In the rows, zero is written as 128.
name the system of each run:
miru, run 1 (8 x 22):
[[ 92 170 103  88  73  98 172 124  84  78 158 138 106 158  62 152 111  65
  170 104 155 147]
 [179 120  77 207  83 119 136  71  71  86 163 136 162 123 117 108 106 124
  160  86 132 143]
 [145 102 124  87  87 115 191 141  90 134 103 100 110  99  70 151  92 158
  163  75 144 191]
 [162  92  99 139 131 106 111  74 129  76  75 195 115  84  81  87 141 109
  122  78 136 144]
 [155  87 136  99  79 177 126 128 104 135  68 118 123 155 171 126 120 192
  116  52 126 158]
 [ 95  84 182  66 123 104 100  91 148 103 125 146 103 110 112  71 140 105
  105 124 185 180]
 [174  82 153 174 147 146 105 108 146 160 115 119 168  92 189  87 137 199
  104 118 117 134]
 [ 88 119 189  41 162 120 144 173 178 166  85 127 104 101 120 139 144 148
  114 138 134 143]]
Vemu, run 2 (8 x 22):
[[112 121 125  90  62 131 181 127  74  83 137 113  67 171  58 145 112 103
  123 116 157 158]
 [158  85 125 156 129 170 128 144 136  60 118 185 154 132 104 100 175 158
   44 127 116  94]
 [128  87 114  95  82 183 119 192  84 118 138  74 106 163 109 155  84 161
  124 126 150 182]
 [111  95 156 119 115 119 117 101 135  55 180 171 161 114  93  70 160 104
   82 135 177 150]
 [164  72 138 155 132 175 138 193 119 156 152  75 159 110 134 139 108 211
   98 157 120 153]
 [ 92 103 149  72 126  84 137 125 131 102 151 134 112  85  54 107 115  88
  143 137 185 194]
 [149  97 129 166 194 156  86 180 175 131 140 143 179  88 141 108 153 165
   84 178 111 107]
 [ 93 137 128  90 125 112 121 161 116 159 168  62  96 130 107 151  74 100
  180 168 159 184]]
fufil, run 3 (8 x 22):
[[114 143 157 135  77 137 139  89 103 130 163  98 134 180 186 114 127 132
  129 117 141 127]
 [112 161 136 141 103  86 188 102 102 105 190 129 145 126  91 128 129  99
  151 131 143 127]
 [123 173 121 142 159 121 174 159 148 132 123 157 146 121 114 158 154 125
  120 142  87  71]
 [124 149  89 104 121 164 114 180 117 137  92 114  91 169 132 174 108 127
  143 122 104 115]
 [136 118  98 136  86 166  78 109 101  85 121 146 132 174 158 109 125 120
  122  93 136 130]
 [149 118 122 161 100 131 150 130 104 112 188 112 195 111 126 120 116 157
  139 112 138 149]
 [137 129 107 138 159  98 157 151 143 109 131 163 151  67  57 137 132 117
  138 131 122 129]
 [141 119 113 119 171 157 105 180 162 155  67 140 120 113 141 146 139 160
  112 129  92 107]]
lupud, run 4 (8 x 22):
[[162  99 132 196 136 145 121  87 113 157 112  80  62 155 162 109 121 150
  101 173 104 108]
 [125 113 159 142 108  96 171  61 104 120 130 105  44 147  94 101 133 106
  108 156 144 136]
 [139 104 188 156 137 122 172  90 143 134 122 133 114 131 147  93 173 161
   63 148 120  95]
 [104 124 173  81 125 129 185 149 135 140  97 114  64 150 100 145 146 138
   88 150 127 117]
 [ 95 145 169  79 132 119 131 101 164 117  95 178 124 137 152 106 174 113
  101 103 131 103]
 [107 130 167  67 100 159 145 164 133 154 114 107 139 160 169 145 133 171
  118  99 130 139]
 [ 94 144 142  63 109 104 153 132 137 106 130 166 162 106 100 129 136 113
  148  77 153 154]
 [134 129 127 109 148 155 119 184 157 143 115 145 200 102 160 141 136 172
  131  98 112 123]]
fufil, run 5 (8 x 22):
[[132 110 188 115  87 107 205  88 103 143 143 101 126 126 130 113 131 165
  120 104 144 151]
 [108 141 170  92 124  89 209 113 134 117 122 156 114 111  78 130 157 119
  110 118 136 120]
 [100 149 166  75 130 144 168 172 151 146  96 136 122 154 141 157 155 151
  100 123 107  96]
 [ 85 141 134  60  89 152 119 153 114 110 122 127 107 185 134 144 123 111
  126 108 148 143]
 [103 146 141 110  91 144 119 128 125  91 173 151 188 157 158 111 146 121
  117 104 146 123]
 [104 161 122 117 127 115 151 174 131 121 189 125 193 110 106 152 119 119
  158 133 136 135]
 [113 161  91 115 168 125 100 171 163 114 111 172 152 108 111 146 136  96
  141 127 110 102]
 [130 136  93 124 141 167  70 168 139 153 106 114 143 144 175 146 108 142
  154 117 111 126]]
Rodit, run 6 (8 x 22):
[[127 125 140 155 114  99 117  48 106 145 125  91  52 160 153  99 115 100
  140 149 136 132]
 [126 152 168 163 121  74 186  45 122 126 154 129 114 127 133  98 156 110
  120 134 129 105]
 [124 147 182 121 127 103 226 121 127 170 116 107 114 125 129 147 147 162
  119 126 108 107]
 [ 99 165 140  70 131 124 156 137 148 150  65 146  89 152 141 157 145 121
  134  97 107 103]
 [107 140 147  97  94 168 103 124 128 120 108 132 119 197 194 122 146 134
  105 106 124 106]
 [112 121 145 102  72 140 154 119  96  73 161 142 138 167 111 114 140 121
  104 105 156 142]
 [130 133 139 114 123 133 170 162 137 104 147 164 206  99 109 134 151 158
  114  94 128 121]
 [132 113 111  83 132 161 130 205 136 142  97 124 147 110 115 163 111 167
  135 102 119 150]]
fenib, run 7 (8 x 22):
[[103 100 228 100 156 114 184 139 173 141 160 129 153  97 122  98 176 165
   60 172 149 125]
 [ 54 167 167  48 170 108 139 173 181 135 119 146 100 133 101 150 154  88
  112 174 131 102]
 [ 87 166 179 121 154 119 113 126 180 136 173 157 203 127 191 102 177 122
  105 148 129  87]
 [ 75 162 136  84 138 158 120 225 146 151 164  94 157 162 145 179 115 131
  138 167 121 119]
 [103 202  87 145 150 103  92 129 151 125 164 157 196 121 159 140 127  82
  184 120 113  92]
 [152 119  96 161 145 180 101 206 128 148 155  97 190 126 159 155 107 183
  133 147 104 122]
 [127 164  44 145 137 131  62 136 119 118 113 134 107 150 125 150  93  74
  183 127 111 118]
 [177  99 101 206 114 149  93 104 102 123 166 108 176 125 166  95 110 156
  133 125 125 142]]
lupud, run 8 (8 x 22):
[[110 105  87  86 110 132  66 153 107 106 146 106 113 121  90 130  74  93
  179 124 175 205]
 [150  94 117 175 156 125  60 109 145 112 177 141 202  73 145  74 127 132
  136 137 149 153]
 [131  98 111 148 157 138 118 191 120 154 166  64 107 108  88 150  87 140
  138 202 132 161]
 [111 147 109 164 180  84  79  83 155 107 155 156 114 106 106  91 139  53
  138 183 138 112]
 [129 125 145 175 137 158 100 134 122 170 166  62 113 173 194 125 117 150
  110 195 113 109]
 [ 93 152 149 128 102  80 172  83  98 102 190 107  87 149  80 117 121  66
  143 164 160 139]
 [141 134 164 188 145 138 160 119 145 123 173 135 176 132 162 106 172 160
   72 160 107  70]
 [ 99 148 129  98 115 139 181 182 109 122 131 101  67 180  78 181 126 113
  112 167 113 105]]
miru, run 9 (8 x 22):
[[158 129 121 164 146  88 154  62 135 118  90 170 113  91 110 100 152 117
  128 101 111 104]
 [136 132 148 102  87 147 176 117 110 143  81 124 109 164 159 147 138 166
  118  72 110 117]
 [ 96 127 175  97 107  93 144  68 132  96 147 154 118 134 119  84 155  96
  108 118 165 140]
 [159 111 161 166 112 128 164 103 123 150 150 112 181 109 172 104 137 186
  117 106 122 128]
 [100 133 174  66 145  95 184 150 159 143 115 146 135  84  91 138 147 137
  125 118 138 140]
 [142 144 121 150 144 133 115 109 155 106 106 190 176 116 157 107 168 133
  113  96 104  83]
 [ 89 157 158  63  94 146 142 157 128 144 132 114 153 167 170 148 130 144
  138  91 136 135]
 [103 144 143 131 141  81 108  89 149 111 178 148 169  98 129  88 137  89
  149 136 157 139]]
Gapi, run 10 (8 x 22):
[[182  61 106 159 156 157  99 155 130 146  90 103 114  88 117 120 107 181
  116 134 115 154]
 [122  79 139 106 115 144  69  96 123 101 107 125  64 154 124  80 126 107
   99 141 159 161]
 [163  77 165 173 147 141 139 110 141 124 129 133 142 105 139  84 159 177
   63 148 125 117]
 [103  91 173  80 130 114 157 143 132 131 134 105  76 117  72 118 124 128
  102 164 158 169]
 [116 132 149 130 159 139 134 136 160 113 103 166 107 146 130 117 178 123
   66 157 107  71]
 [120 116 157 122 128 153 160 185 122 165 155  66 119 147 136 158 115 167
  108 177 121 132]
 [ 77 161 149 112 110 121 121 112 127  92 174 138 121 179 136 113 150  77
  110 156 146 106]
 [141 147 135 170 152 120 181 163 137 140 176 122 189  99 118 144 140 159
  126 153 106 102]]
Rodit, run 11 (8 x 22):
[[114 172 100 124 134 112 129 159 133 130 163 137 197 104 129 152 113 117
  180 107 123 129]
 [137 146  88 134 119 146 113 164 113 156 139  91 148 138 148 162  87 142
  179 116 117 140]
 [138 152  68 151 117 119  96 108 103 117 129 132 125 140 128 134  99  92
  183 105 123 131]
 [166 129 102 195 111 130 125  93 100 130 152 110 149 136 153 116 113 139
  145 119 114 122]
 [164 123 108 160 119 107 174 101  95 128 116 116 105 107  91 133 113 135
  152 110 118 137]
 [159 134 115 159 150 117 141 103 140 152  80 145 123 108 145 127 138 145
  139 104  96 104]
 [146 104 133 129 115 138 130 101 113 146  82 108  68 149 147 118 122 146
  117 118 120 133]
 [130 121 143 128 120 110 128  73 130 104 106 159 105 133 129  93 153 111
  108 109 136 121]]
Gapi, run 12 (8 x 22):
[[127 124 107 121  78 124 116 101  89  96 152 124 136 147 120 116 103 106
  160  89 157 167]
 [162 117 106 152 129 118 141 113 130  97 118 175 172  88 105 110 144 138
  126  84 124 126]
 [140  97 106  90 133 135 122 165 127 134  84 128 110  98  89 143 105 143
  147 100 132 169]
 [131 112 113 114 129 165  69 125 142 112  78 157 112 157 161 109 143 132
  106 102 122 118]
 [145  84 157 130 114 152 121 135 122 146 140  98 156 123 164 106 121 184
  112 121 141 158]
 [ 96 114 170  82 123  99 128 100 143 109 141 150 124 114 112  92 145 105
  116 124 168 155]
 [135 123 151 124 174 118 156 151 170 148  99 151 147  86 123 131 157 156
  103 133 106 103]
 [ 94 132 144  75 139 136 114 162 140 163 105  96  82 149 137 150 114 122
  133 148 129 139]]
fenib, run 13 (8 x 22):
[[138 113 135 109  85 105 125  62 101 143 101 110 101 127 152 102 100 132
  169  65 150 179]
 [150 103 156 110 112 101 185 101 113 167  97  96 108  91 119 123 112 167
  154  89 134 174]
 [138 124 148 108 148  92 166  97 145 168  55 135  75  96 122 126 135 140
  140 101 110 128]
 [132 116 176 120 136 129 147  90 146 167  77 119  87 142 176 110 152 158
   98 120 114 112]
 [ 98 154 175  94 100 120 168 104 120 157 116 101  77 177 161 139 134 127
  124 127 124 118]
 [110 175 162 124 107  93 205 100 123 147 146 123 149 135 147 140 141 131
  147 108 116 105]
 [130 157 136 116 137 130 193 171 135 151 108 130 142 125 125 169 143 159
  124 116  92  90]
 [125 168 112 125 133 143 129 135 143 128  85 163 128 155 159 148 154 125
  123 102  92  72]]
Vemu, run 14 (8 x 22):
[[106  85 143  85 119 135  82 116 129  97 117 135  75 140 103  90 125 101
  104 143 168 170]
 [127  91 168 145 140 165  95 139 145 130 153 110 136 149 169  96 147 160
   70 176 133 120]
 [101 111 184  96 107 111 172 129 114 150 165  76  98 132 111 125 116 135
  122 157 157 167]
 [122 111 174 115 166 113 162 142 168 121 123 161 138  85  97 111 167 144
   80 152 128 114]
 [111 125 128  79 150 154 120 212 148 158 112 104 121 125 121 165 117 149
  129 150 119 139]
 [ 74 161 139  95 140 108 108 139 152 101 173 151 148 133 115 120 144  74
  131 154 149 121]
 [134 150 127 172 140 142 158 164 129 144 177 102 173 133 145 150 129 154
  123 163 100  93]
 [117 151 118 118 118  83 190 132 109 122 147 120 110 107  60 153 113  99
  164 124 135 145]]

runs to name:
run 15 (2 x 22):
[[164 132 129 169  93 131 122  56 116 114 117 166 182 128 194  86 148 149
  132  60 120 116]
 [135  98 123  81  83 174 162 189  89 141 100  78  91 157 106 173  93 174
  126 103 128 168]]
 : fenib
run 16 (2 x 22):
[[ 90 194  87 110 104 133 131 163 113 105 160 135 154 171 125 173 118  85
  168 118 117 103]
 [126 176  72 144 119 150 101 153 120  95 143 157 183 156 149 150 126 106
  152 103 106  90]]
 : fufil
run 17 (2 x 22):
[[135 185  87 166 137 129  64 100 137 155 130 133 184 142 224 128 117 115
  192  98  99  99]
 [147 168  66 168 114  87 119  90  97 151 147 102 145 111 139 141  76  97
  231  94 122 153]]
 : fufil
run 18 (2 x 22):
[[135  97 150 108 114 161 181 180 123  93 131 147 151 126  82 135 153 170
   69 122 125 126]
 [109 121 115  81 145 155 106 181 155  87  84 182 123 130  91 136 153 116
   92 118 125 113]]
 : lupud
run 19 (2 x 22):
[[148  63  99 123 101 141 114 129  91  53 132 143  95 119  38 101 115 112
  103 125 167 184]
 [167  52 125 161 162 172  63 145 151  93 115 157 141 101 123  79 150 161
   56 154 131 132]]
 : lupud
run 20 (2 x 22):
[[134 151 123 100 146 105 116  93 171 111  62 220 177  86 149 105 167 123
  140  41 113 106]
 [145 107 130  80 141 134 127 172 142 201  64  91 129  85 156 158  92 194
  172  78 115 177]]
 : Gapi
run 21 (2 x 22):
[[ 88 159 138  96  93  98 161 106 101 117 151 110  77 163 100 137 117  79
  150 136 150 140]
 [140 135 157 166 123 128 147  98 138 117 158 151 189 126 170  97 165 151
  100 118 121  94]]
 : lupud
run 22 (2 x 22):
[[136 144  98 154 161 158  71 143 165  98 114 186 179 131 163 115 163 123
  105 122 104  73]
 [ 81 155 140  69  97 163 110 186 126 148 154  96 151 181 175 163 111 132
  143 123 139 139]]
 : miru
run 23 (2 x 22):
[[127 110  87 122 143  98  94 128 134  60 147 183 146  77  43 102 122  73
  142 124 162 165]
 [172  95  76 197 163 177  54 175 126 127 154 104 164 121 146 125 103 155
  124 169 110 126]]
 : Vemu
run 24 (2 x 22):
[[119 137 113 101 147 102 109 131 154 125 111 159 157  86 116 123 127 112
  162  96 135 147]
 [128 136 130 110 152 126 104 136 157 164 102 131 154 105 168 129 126 145
  154 102 118 135]]
 : fufil
run 25 (2 x 22):
[[152 122 113 122 133 126 158 157 129 136  99 140 155  88 109 144 121 163
  143  87 112 137]
 [142 133  92 116 151 121 112 145 142 137  73 149 121  97 113 143 121 126
  155  97 107 132]]
 : lupud
run 26 (2 x 22):
[[ 92 159 162 100 152  83 136  83 164 130 108 164 100 128 135 108 167  85
  120 132 130 100]
 [109 143 177 105 113 149 145 139 138 174 121  94 132 165 199 141 135 165
  116 121 115 114]]
 : lupud
run 27 (2 x 22):
[[103 115 126  52 130 150 101 193 141 139 100 122 126 120 116 154 108 139
  142 106 142 170]
 [116 146 125 108 141  99  81  92 154 136 113 158 164  98 166  98 129 107
  171  83 139 144]]
 : fenib
run 28 (2 x 22):
[[123 144  94 132 146 143  80 143 146 101 123 166 150 133 136 125 138 103
  131 122 119 107]
 [111 142 116 111 108 154 102 155 117 140 144 100 144 160 160 145 101 132
  152 122 133 141]]
 : miru
run 29 (2 x 22):
[[120 170 105 122 105  98 113 112 113 166 162  95 178 114 175 139  83 121
  228  81 140 168]
 [127 156  99 121 151  59 129  92 138 164 109 130 120  69 111 131  97  92
  216  98 133 162]]
 : miru
run 30 (2 x 22):
[[128 119 167 137  84 162 143 138 115  90 201 142 236 140 168 104 154 172
   88 103 145 128]
 [147  98 150 106  89 121 205 159  96 135 164  94 181  87  94 142 100 188
  151  85 149 191]]
 : Vemu
run 31 (2 x 22):
[[104 197 131 133 147 114 163 170 136 203 159  69 145 139 169 187 103 135
  187 159  95 102]
 [105 182  69 121 123 105  88  89 120  94  92 163  65 167 111 135 123  38
  171 110 117 103]]
 : fufil
run 32 (2 x 22):
[[148 126 107 173  81 128 113  65  81 120 150 103 120 160 160 105 104 118
  156 105 136 145]
 [160 107 114 150  98 117 187 128  79 131 144  86 114 113  84 141  95 152
  150 119 132 163]]
 : fenib
run 33 (2 x 22):
[[150 120 132 145 140 163 112 150 147 135 116 141 181 123 177 121 149 177
  107 108 108 106]
 [125 109 108  98 116 119 126 150 109 129 131 103 117 106  87 139  90 125
  165 113 152 184]]
 : fufil
run 34 (2 x 22):
[[122 126 199 148 125  81 154  65 133 178 193  78 167  99 184  85 125 150
  148 144 152 160]
 [137 144 168 130 189  65 203 126 172 196 110 124 141  42 112 138 141 158
  148 140 104 118]]
 : miru
run 35 (2 x 22):
[[164  81  99 137 102 146 167 143  91  68 112 154 118 116  47 129 132 144
   94 103 130 141]
 [153  73 113 114  83 176 127 147  97  69 112 154 133 138  89 117 131 156
   87  85 144 153]]
 : miru
run 36 (2 x 22):
[[144 141 110 195 165 122 127 121 145 106 153 154 150 118 118 114 153 113
  104 167 106  77]
 [127 116 115 151 134 173 108 174 124 103 151 115 110 167 114 132 133 129
   82 187 120 104]]
 : fenib
run 37 (2 x 22):
[[108 173 128 130 170  87 146 146 162 146 155 148 183  83 120 139 137 112
  160 134 118 111]
 [115 184 100 135 153 133 118 164 140 165 131 109 141 141 160 171 113 118
  168 143  96  97]]
 : lupud
run 38 (2 x 22):
[[100 166 135 132  70 145 170 110  87  77 166 131  95 221 125 139 149  93
   98 139 127  84]
 [130 159 132 151  99 146 211 151 110  82 161 160 176 156 105 150 167 143
   85 120 105  70]]
 : Rodit
run 39 (2 x 22):
[[147 103 133 123 164  96  79  66 158 177  48 128  78  90 165  92 120 129
  153 103 123 153]
 [127 121 160 104 144 124 108  88 153 187  44 110  52 145 190 113 135 143
  126 115 112 123]]
 : miru
run 40 (2 x 22):
[[ 95 109 122  98 117 130  14  87 134  95 145 138 112 153 157  72 117  69
  140 132 182 169]
 [112  91 166 109 108 109 123 130 111 138 217  75 169  97 122 102  91 140
  156 144 186 214]]
 : fenib
